In the rows, 128 means zero.
Each path below is one point turned by a fixed rotation once a step. After each direction that follows a path, write how fast that rotation turns it, in degrees a step (0 if it stays still).
Each turn is a multiple of 5 degrees from 10 to 175, or 0.
Each row of a path follows its step; steps can be skipped.
Path 1:
step 0: [116 127 133 132 140 132 118 119 124 127 126 125 125 133 127 123 130 132
 132 133 121 119 128 138 126 128 132 121 129 124 126 128 137 133 124 126
 128 131 125 127 137 129 124 135 123 132 126 133 131 139 136 132 125 133
 130 131 134 127]
step 1: [122 126 136 129 141 133 114 122 127 130 128 135 130 131 135 120 123 137
 135 131 125 124 131 130 133 133 132 128 125 131 130 136 123 130 127 127
 117 128 126 118 123 119 132 126 119 130 122 126 134 126 128 127 126 130
 129 130 128 128]
step 2: [127 124 130 136 131 125 118 122 124 130 117 138 124 131 126 128 126 132
 136 130 128 134 130 135 134 126 142 128 138 129 130 125 125 125 131 131
 127 132 135 120 130 117 127 127 126 133 131 125 126 132 130 133 133 136
 132 126 132 130]
step 3: [129 126 121 125 130 130 126 118 123 122 117 129 127 130 136 116 127 127
 131 120 129 125 125 139 125 126 130 125 137 136 128 133 128 131 127 132
 114 135 129 122 128 128 127 126 127 126 125 126 125 131 120 130 133 139
 133 127 132 121]
step 4: [117 128 128 126 129 127 126 121 122 121 123 134 125 138 124 123 130 130
 128 138 127 133 125 126 134 121 124 128 134 126 129 128 121 129 124 125
 116 139 125 128 130 127 126 122 127 135 124 122 118 127 124 135 123 137
 122 126 128 121]
step 5: [125 132 132 126 139 119 124 115 132 129 128 133 138 127 130 123 119 129
 131 126 124 129 126 129 130 133 134 132 137 130 126 125 122 125 132 127
 127 136 131 132 123 133 122 125 136 132 123 127 118 130 118 127 121 131
 126 129 130 119]
step 6: [129 118 120 127 138 127 121 117 132 132 133 131 125 123 131 128 127 129
 125 133 125 138 135 130 122 120 132 125 131 127 128 123 127 127 124 118
 125 139 126 135 128 134 121 129 127 134 125 124 123 133 121 128 126 135
 138 126 126 129]
step 7: [120 129 121 124 129 137 122 121 124 124 137 129 141 117 134 126 125 133
 133 127 125 125 131 128 127 124 127 124 140 126 130 125 130 123 127 121
 121 130 126 136 119 125 126 131 123 136 129 131 122 125 126 134 128 135
 127 136 128 130]
step 8: [122 133 133 128 125 129 124 119 130 136 128 127 135 121 138 132 131 125
 137 126 124 136 139 129 128 128 128 124 131 123 131 134 132 127 118 114
 128 129 131 125 130 123 128 129 128 138 129 122 121 133 130 131 126 134
 121 123 130 123]
step 9: [122 132 132 130 129 129 124 118 139 131 124 133 133 122 133 119 132 134
 125 123 121 126 130 136 121 123 139 128 132 123 122 133 131 132 125 122
 133 124 117 128 123 129 122 132 125 128 126 126 126 132 129 140 135 133
 122 126 129 129]
step 10: [128 128 134 125 136 128 122 126 126 131 125 128 127 123 129 122 134 139
 135 125 123 131 128 134 131 118 127 128 118 129 131 132 129 131 127 123
 122 125 119 132 122 123 120 127 122 134 132 127 129 139 132 130 121 137
 123 131 141 129]
[129 128 127 128 127 128 129 128 128 129 126 128 127 127 129 129 128 127
 128 129 129 127 129 131 126 127 130 128 129 129 127 125 128 128 129 128
 130 129 125 128 127 129 126 130 130 125 125 126 130 130 127 128 129 128
 131 126 130 129] : 110
